In the data rows, 128 means zero.
Some points, one per row:
[153 137 131 133 145 127 106 163 126 123 113 114 128 138 109 143 133 141 101 124 139 131]
[ 89 121 138 139 129 147 140  99 116 115  98 124 159 158 130 125 103 166 109 112 150 131]
[149 144 127 115 148 123  99 145 146 143 127 125 129 117 125 125 128 127 130 147 117 121]
[ 70  89   0 185 137  99 106  94  81   0 108 134 151  95 123 148 145 132   0   1  98 125]
[128 117 132 115 140  97 102 133 137 129 133 111 139 105 101 130 128 106 123 138 126 122]
[179 135 190 109 133 123 118 106 155 180 121 147  92 142 170 118 116 138 167 210 172 119]
[162 156 136 158 102 127 148 124 107 160  88  99 145 101  80 148 108  68 125 154 113 126]
[180 153 168 124 145 143 124 159 158 206 123 128 129 178 144 119 129 128 185 202 163 129]
[140 152  57 132  89 116 114 102  49  61 161  86  76 112  97 135 100 137 130  34  70  78]
[140  84 190 161 208 129 147  96 145 221 122 120 158 173 160 159 115  94 189 255 140 144]
[144 180  87 138 121 161  91 132  85  84 143 108 132  80 102 108 159 166 126  58 151 117]
[135 179 158 113 102 129 122 122 113 134 151 153  88 140 119 134 137 154 143 136 138 109]
[ 87  89  30 167 163  90 134 110 107   0 151 125 140 107  98 150 116 114   0  24  75 123]
[164 101 148 174 107 134 165 192 136 191 102 152 133 101 132 161 152 101 186 166 131 175]
[101 120 148 121 122 120 145 110 136 136 151 117 124 175 105 125 158  90  92 178 119 126]
[172 152 120 103 112 155 113 141 135 135 131 135  91 121 161 120 114 151 170 106 118 143]
[ 84 116 123 144 194 113  89  62 134  69 137 120 120 185 107  85 155 123  11 124 139 114]
[147 147 172 106 155 128 151 134 179 182  94 177 134 125 162 155 148 132 196 197 162 145]
[143 118 142 172 110 144 205 152 121 147 160 122 141  84 136 176 139 112 179 133 123 159]
[123 131  59 158 125 113 114 112 122  27 120 125 142 118 128 122 152 149  47  56 121 112]
[158 183 130  81  98 146 118 137 138 149 136 130 112 117 150 135 143 138 153 144 149 113]
[ 49  75   0 166  97  51  73 115  40   0 136  94 163  62  60  84 141 131   0   0  38  95]
[105  85  89 151 112  95 132 128  81  97 105 149 128 100 128  99 103 120 115 103 122 164]
[118 125 107  72 150 129 106 114 149 136 190 138 103 123 140  72 137 140 114 122 139 104]
[ 86 109 149 124 110 154 135 107 120  75 149 126 119  95 160 112 132 169 133  78 113 126]
[ 65 114   0 166 110 102  90  83  75   0  96 116 129 110  93 115 139 144   0   0  68 134]
[106  60 206  81 180 109  82 103 207 222 125 125 157 183 135  93 143 106 100 255 182 122]
[150 140 179  58 155 136 104 121 157 203 116 130 147 128 142 121  79 104 184 212 141 105]
[ 83 140  61  84 113 143 105 139 113  97 142 125 108  84 103 146  93 108 131  71  73 106]
[134 133 179  87 162 116  86 102 191 182 115 160 187 155 126 109 137 107 113 229 160 142]
[154 113 162 112 169 120 113 122 132 199 138 108 110 151 135 137 137 102 211 198 148  93]
[116 113 134 138 114 118 147 147 119  95 110 134  92  73 130  90 109 154 103  96 135  87]
[ 70 126  24 157 138  83  85  53  92   0 119 126 138 119 137 111 102 166   0   4 114 118]
[ 50  75   0 199  90  67 158 129  44   0 136  90 135  56  74 148 120 109   0   0  42 117]
[158 120 117 153 114  91 140 126  90 156 106  96 117 159  98 118 134  98 149 138 121 151]
[ 92  91  76 164 131  72 124 104 111 101 103 114 111 129  93  79  79 116  49 112 112 135]
[186 178 187 105 147 166 119 146 194 189 113 180 118 108 188 156 141 187 211 195 179 108]
[ 74  80  33 167 116  67 118  81  40  10 148  67 122 139  76 126 155  74  12  25  54 118]
[120  71 123 138 129  93 166 107  79 127  92  96 151 181  92 111 159 117 105 121  93 145]
[107 121 135 177 126 170 146 103 128 117 139 137 165 129 130 157 123 136 104  77 124 145]
[150 157 144  89  94 135  86 156 122 136 136 158  80 131 133 125 132 101 127 147 129 105]
10 more points follow, each with its number after it:
[172 108 148 135 103 112 185 147 115 160 112 135 151 130 150 175 148 120 191 138 113 175] 0
[130  74 133 144 114  85 130 151 128 114 110 125 124 124 117 122  88 132 119 140 133 165] 1
[131  93 103 135 137  87 117 140  99 131 115 128 146 101  75 166 117  73 135 136  98 151] 2
[127 146 106 122  86 106 121 147  86 120  85  98  85 157  97 124 140 112 128  82  98 139] 3
[101  44  92 167 144 104 118 142 118 109 180 120 147 179 137 113 163 106  45 131 117 156] 4
[168 165 125 125 118 138 104 161 114 120 169 114 133 111 183 115 128 159 122 126 141 158] 5
[165 123 241  95 133 172 167 120 164 255 110 134 157 169 170 156  98 130 236 239 216 135] 6
[ 86 166 105 127  80 143 143 161 114  86 150 102 107 100 128 146 123 145 131  56  95 112] 7
[117 167  73 120  95 155 123 134 112  92 136 134 143 115  80 123 105 117 109  77  97 104] 8
[192 200 157 116 105 155 121 159 162 169 121 126  94 154 138 140 136 145 228 124 146  66] 9
Which of these numbered points is nearest to each point below, ignoring the direction in which the first points spread most? Its number follows each.
[146 130 129 159 157 116 137 110 138 192 144 122 112 127 113 156 140  69 196 197 107 147] > 2
[123 141 126 138 144 126  99 135 124  99 170 147 127 127 139 122 148 178 122 121 125 141] > 5
[108 105 138 108 172  87 102 142 148 163 128 107 147 114 125 144 145  89 134 170 117 110] > 2
[131  92 142 151 140 105 144 158 143 174  84 143 140 146 163 154  99 142 182 192 159 177] > 1
[148 144 135 109 164 132 108 116 152 136 137 142 129 137 111 115 143 111 137 141 143  84] > 8
[166 248  73 154  72 142 126 208  99  76 110 147 119  68 127 134 162 155 188  13 110  95] > 9
[122 126  74 149  80  98 129 114  53  79 117  82 101 125  62  88 153  94  92  61  88 133] > 3
[182 227  80 109  74 162 104 159 141  89 115 174  64  31 193  88 126 217 219  56 127  83] > 9
[140  97  90 118 139  78 106 150 117 123 108 115  99 111 144 130 101 140 137 132 127 158] > 1
[181 110 160 127 110 116 170  99 110 187 102  59 155 117  88 151 118  41 169 177  95 131] > 2
[ 67  87  22 147  61  81 117 123  49  33  93 104 101 127  80  80 159  95  65  12  58 123] > 3
[157  95 151  86 146 100  97 102 165 168 112 141 122 149 160 102  99 104 141 183 156 154] > 1
[148 143 186 116 120 199 159 170 132 176 128 147  99  80 166 135 153 166 228 145 154 147] > 7
[104   1  90 173 233  46 124  51 144  72 116 138 170 219  83 116 133  80   0 156 106 134] > 4
[165 113 150 153 106 114 162 154 138 171 144 142 162 108 143 159 145 113 190 149 123 164] > 0
[ 95  41 175 120 163  37 113 107 152 181 152 136 160 240 112 114 130  80  56 255 169 162] > 4
[103 108  48 133  83  75 152 135  53  72  98  54  94 118 100  99 130  96  91  44  93 123] > 3
[137 115 124 176 130 139 148 140 116 118 149 130 130 153 124 168 151 137 164 123 104 162] > 0
[202 182 251  31 190 162 114 137 203 255 150 154 122 166 197 135 159 137 255 255 230 159] > 5
[142  98  94 134 128 102 129 181 109 104 132 122 128  95  76 142 139 102  99 110  79 134] > 2
[152 124 115 135  97 106 151 124  81 148  81  96 126 154  97 112 126  94 147 128  92 145] > 3
[ 75 213   3 163  30 163 146 173  39   0 154 105 110  27 107 127  97 189  96   0  98 126] > 7
[ 99 160 119  95 129 127 104 142 158 147 108 141 115 132 104 132  85  99 134 142 127 106] > 8
[167 105 128 154  95  93 130 146 124 144  89 133 168 106 130 176 128 135 176 142 105 152] > 0
[147 147 143  88 136 129  89 139 149 155 145 122 120 136 120 131  94  88 133 165 145  92] > 8
[255 203 255  67  83 182 124 208 196 255 177 138 114 127 204 120 119 142 255 255 213 123] > 5
[114   0 193 140 248  41 123  82 174 202 106 113 189 222 117 161 143  49  49 255 148 163] > 4
[161 117 130 173  94 119 160 164 144 130 107 148 120 146 148 187 111 128 174 117 144 193] > 0
[ 97 113  26 211  86  89 168 147  92   3 168 124 203  65  98 159 168 154  22   0  56 108] > 0
[108 108 188  82 143 163 137  95 176 199 119 155 177 159 149 144 118 147 183 167 172 137] > 6
[196 209 122  92  86 151 123 172 168 147 118 158  62 110 159 107 100 155 245  98 145 136] > 9
[189 105 163 124 114  94 135 183 150 199 164 117 123 175 118 132 128 129 205 200 165 134] > 1
[143 119 137 158  81 101 147 151  75 158 101  77 111 177  91 115 147  67 175 150 103 110] > 3
[132 198  57 122 132 122 121 160 113  55 130 124 110  79 123 123 121 144 120  31 127  84] > 9
[ 51   7 105 183 255  52 153  20 101  28 150 127 209 166  88 138 141  80   0 115  88 158] > 4
[109 111 101 196  85 105 154 118  88  73 169 121 134  98 121 177 121 105  80  60  74 127] > 0
[121  89  69 162 127  85 154  93  85  74 100  83 141  90  59  94 132  69  52  89  48 107] > 2
[139 105 171 114 182  98 104 115 134 173 178 123 154 167 157 114 135 144  95 223 165 168] > 4
[151  97 150 103 107  96 166 137 132 198  78  64 102 147 121 106 161  99 192 173  94 143] > 3
[106 135 152  94 124 142 145 132 144 141  91 112 117 170 145  79 159 108 133 146 118 136] > 3
[131 170 147 129  80 200 165 148 145 139 117 138 152 104 161 158  98 154 211  73 144 140] > 7
[109 102  65 180  94  99 127 134 114  31 136 140 157 120 105 160 179 123  69  24  84 122] > 0
[176 191  73 123  58 142 110 170 106  53 129 136  60  56 148 133 111 166 158   3  80 106] > 9
[121 110  93 120 118 118 103 113  84 144  80  94 101 148 105 111 130  80 142 127 105 117] > 3
[144 111 234  81 165 184 130 124 188 253 124 165 174 175 166 164 113 140 207 224 211 131] > 6
[166 201 157 110 142 145 120 161 172 160 109 163  96  89 172 112 163 176 184 138 157  76] > 9
[ 74 149  22 111 142  96  80 125  95  17 151 119 107  70  85 128 109 103  40  28  46 105] > 8
[ 83  90  55 174 101 106 128 135 109  31  91 142 141 140 128 135  88 134  28  29  83 164] > 1
[106 146 109 145 108 168 144 145 106  73 134 128  88  83 131 108 134 172 122  44 108 147] > 7
[143 162 144 100 113 148  87 140 141 176 146 116  93 133 130 109  95 106 165 161 144  83] > 8
[109 218  11 193  53 132 140 141  27   0 140 124  34  73 129 128 148 163 122   0  58  90] > 9
[151 150  84 133 151 117 110 155 119 116 124 145 136  98 101 136 133 133 110 103 121 104] > 8
[158 121 133 115 114 120 113 141 126 149 131 116  88 116 157 121 101 114 153 183 120 129] > 1
[135  99 152 166 152 110 150 120 118 155 125 125 158 162 122 141 121 118 139 204 127 151] > 1
[ 71 121 151 117 125 153 150 115 154 140 131 135 187 147 147 146  79 159 129 108 156 119] > 6
[133  73 153 174 102 131 170 118 118 149 145 103 165 153 113 179 148  96 166 149 123 157] > 0
[ 85  72 168 132 141  71 114 156 141 177 139 133 151 188 128  98 136  70 105 224 137 135] > 4
[117  85 110 122 132  93 116 139 163 168 156  94 147 172 149  99 116  96 100 185 154 130] > 4
[ 71  84  41 183 119 117 143  57  89   0 149 120 184 127  80 144 114 178   0   0  97 118] > 6
[ 76  71  49 159 117  78 111 111  62  36 137 119 162 104  75 149 156 107  32  88  69 143] > 2
[132 119 182 114 119  92 138 118 103 183  85  95 118 164 117  96 139  90 186 190 127 131] > 3
[153 109 134 137 141 116 140 132  96 157 132 105 157  97 121 135 112  99 178 179  80 166] > 2
[165 113 206  63 136 120  87 123 187 232 104 142 121 180 150 109 107  87 182 255 158  87] > 1
[116  79 144 147 203  89 109 125 164 138 102 144 140 168 110 120 152 106  88 198 133 120] > 4
[104  83  78 124  93  87 125 149 128 121 170 123 149 160 103  93 131 117  68 123 118 118] > 4
[185 224  79 127  97 178 136 223 119 143 119 132 129 111 136 137 125 146 215 104 107 121] > 9
[ 90 111 130 136 153 109 132 101 125 125 150 124 158 158 113 128 138  77  82 151 137 133] > 4
[157 161 146 110 162 145 119 132 157 138 165 156 130 108 157 119 141 140 110 146 168 118] > 5
[113 143  53 136 157 129 114  89 139  32 116 136 103  77 146 102 156 160  29  66 148 109] > 5
[146 196  54  97  45 143  99 154 119  69 159 118  56  80 135 118 136 141 151  43 106 110] > 9
[ 69  70   0 220 100 104 150 126  55   0 159 114 157  83  79 166 172 156   0   0  48 126] > 0
[107  79  80 160 119  98 129  94  65  94 143  82 168 176  69 133 138  79  42 115  89 129] > 4
[108 142 145  88 104 135 108 163 117 159  83 103 140 152 104 138 133 127 143 158 142 123] > 3
[128 128 128 106 123  86 114 159 130 117 165 130 130 139  98 132 126 131  87 134 118 143] > 1
[154 148 132 116 140 119  77 170 119 162 134 117 150 142 144 146 113 138 150 155 153 143] > 5
[ 82 112 209 113 128 149 138  86 158 179 102 134 157 144 154 141  91 127 152 160 191 162] > 6
[ 89 113  47 164  83 116 126 165  87  71 191  78  88 110 101 113 119 133 109  48  98 115] > 7
[130 114 136 141 130 115 147 132  86 153 102  79 121 166 131  87 133  85 141 150 109 110] > 3
[186  81 243 113 163  95 120 113 171 255  76  75 144 218 115 105 153  93 197 255 159 150] > 1
[133 113 246  85 144 193 147 123 192 247 131 149 156 153 150 140 102 129 239 226 208 123] > 6
[ 64  60 129 142 174 103 139  86 134  90 124 133 166 130 108 135 151 135  49 113 125 148] > 4
[153 195  96  91  90 137 117 135 118 100 107 125  72 102 138  93 125 189 139  98 145 116] > 9
[118 163 155 140 109 155 149 130 108 139 104 109 111 157 125 133 163 126 131 120 104 126] > 3
[110 124 177 121 142 166 134 124 129 163 111 133 151 139 158 141 106 141 174 129 147 139] > 6
[184 183 135 139 142 110 118 133 151 127 160 140 112 106 149 131 137 142 148 115 124 122] > 5
[186 184 145  73  56 153 106 162 140 175 159 115 105 119 154 102  98 113 225 162 147  79] > 9
[ 97 169 123 143  66 149 126 133  79  99 136 126 115 121 129 177 158 116 161  71 121 150] > 7
[145 154 139 135  90 113 114 119 127 131  96  94  80 103 123  79 116 142 105 126 134  51] > 9
[117 159 207 111 107 141 165 143 162 225 104 115  91 172 146 130 174 123 214 191 154 120] > 3
[191 186 216 101 188 145 107 141 197 244 149 168 132  98 172 102 166 148 247 225 194 130] > 5
[151 134 128 149  90 165 158 128 126 124 131 130 123  73 131 149 109 175 180  57 132 138] > 7
